Each row is where one point has got to under a steady rotation. How many ticks took it there?
The counts run from 0 to 253.
[165 118 113 155 164 166 101 152 129 103 114 148 125 113 150 114 112  95
 111 106  91  98 118 121 119 148 130 125 185  92 126  69] : 116
[114 125 135 164 147  81 116 141 111 139  78 126 126 161 134  99  60 120
 149 112 156  92 112  79 119 144  97 112 171 130 129 140] : 156
[111 187 112 136 123 162 124  71 141 126 125 135 166 130 141 117 116 135
 109 157 120 173 110 149  97  98 103 146 148 189  97 136] : 102
[161 132 110 143 112 145 137 162  92 137 127 122 135 110 115 132 145 157
 136 121 147  95 178 127  82 170 141 107 159  90 183 119] : 214
[167 192 133 150 134 139 116 140 150 123 111 158 141 144 143  80  87 111
 145 150 131 116  91 149 103 132 146 146 145 184 111 125] : 136
[ 99 150 127 112  99 134 156 167  73 129 157  89 161 136  96 130 119 179
 148 158 153 136 105 157 119 108 161 112 122 147 163 139] : 91
[ 93 124 111 164  91 122 116  66  93 130 137 131 109 137 139 180 117 132
 104 138 146 121 142  88 112 134  71 127 154 163 143 154] : 225
[107  77 152 144 124  89 109 159 112 112 105 126 113 169 111  96  97 104
 144 108 162  75 131 111 104 168 113 110 152 115 162 141] : 54
[161 146 117 150 147 154 134 149 112 110  99 163 176  95 142 112 137 142
 105  96 155 121 171 145 119 169 138  88 131  81 160 142] : 197
[109 121 156 108 137 114 106 168 146 133 103 114 115 175 106  94  72  93
 149 133 112  88  68 141 115 135 124 140 159 152 114 100] : 35
[123 157 140 150 117 104 138 148 109 127 101 133 167 149 114  78  97 148
 152 135 192 107 142 137  87 144 139 100 127 149 164 189] : 175
[171  75 128 163 113 124 121 152 113 107 145 138  82 159 131 123 140  79
 151 135 104  92 130  82 110 134 127 153 157 116 128  88] : 31
[115 123 146 147 132 103 131 166 102 107 131 123 143 161 125  90  75 115
 152 146 138 122  53 112 151  94 145 125 136 170 113 125] : 52
[ 84 122 127 129 130 115 102  90 137 151  89 115 106 161 124 152  89 109
 115 115 104 107 123  96 122 141  59 142 179 141 109 110] : 241
[118  89 121 128 136 148 124 187  82  98 133 117 152 116 118 137 122 133
 116  93 124  99 115 139 152 157 142  87 145  77 168  99] : 93
[137 158 100 148 182 166 137 139 120 126 100 127 169  99 142 108 109 141
 116 117  92 155 108 120 136 112 129 120 187  95 102  77] : 98
[100 175 119 131 150 127 120 106 137 156  91 121 133 143 138 133  69 127
 125 133 102 131  86 115 136 116  92 141 177 160  83 107] : 240
[134 136 100 135 166 162 128 140 128 144  98 109 132 122 130 125 122 129
 128 115  77 128 136 111 102 138 108 144 203  79 111  66] : 218
[ 86 155 146  79  81 119 147 126 118 161 127 105 126 170  91 185 127 144
 130 141 104 118 119 155 154 125  95 149 109 155 127 123] : 245
[ 99 155 156  85 115 124 142 130 131 140 105 141 149 149 114 175 110 136
 107 106 101 129 107 163 205 134  93 122  99 136 111 115] : 143
[133 175 118  94 145 169 152 139 148 147  95 103 176 126 103 102 160 151
 132 129  96 160 155 173  93 131 130 148 141  93 114 108] : 199
[188 146 139 156 118 148  99 135 159 100 121 172 119 147 136  78 122  79
 140 141 131  85 129 149  78 160 136 145 148 153 136 120] : 135
[135 116 128 137  95 103 161 117  98 152 114 138 117 145 120 189 153 150
 134 112 116 116 187  82 160 142  75 135 121  92 133 129] : 145
[ 60  94 127 112 120 145  96  86 116 114 131 110 120 150 123 158 115 102
  87 113  94 131 103 131 140 117  70 133 159 148 119  99] : 104
[111 120 144 139 142 115  88 110 141 128  82 157 119 151 142 130  69  91
 102  93 129  85 120 119 141 169  77 109 158 138 129 126] : 139
[146 155 144 104 126 151 152 115 155 113 101 156 183 125 124 109 182 127
 112 108 118 159 182 185 123 147 115 129  93  95 125 143] : 181
[176 156 115 165 131 142 119 115 146 141  95 149 116 138 144 103 130 105
 146 140 125 100 162 107  58 160 113 154 183 124 126 113] : 237
[ 87  94 121 157 110 139 104  74  97  89 141 144 128 130 148 171 113 115
  75 111 130 119 119 112 152 132  79 100 141 155 140 137] : 105
[142 111 125 128 147 135 131 150 117 121  89 133 155 127 118 104 151 132
 125  86 133 107 190 135 101 172 116 106 141  54 160 130] : 77
[158  86 146 158  98 133 134 123 129  83 153 149 113 166 122  88 173  83
 147 150 131 128 146 115  89 111 131 164 109 142 128 140] : 169
[105 177 147  86 136 102 152 172 128 162  84  99 168 162  93 103  99 164
 157 127 141 123 124 162 122 138 125 119 129 115 132 142] : 57
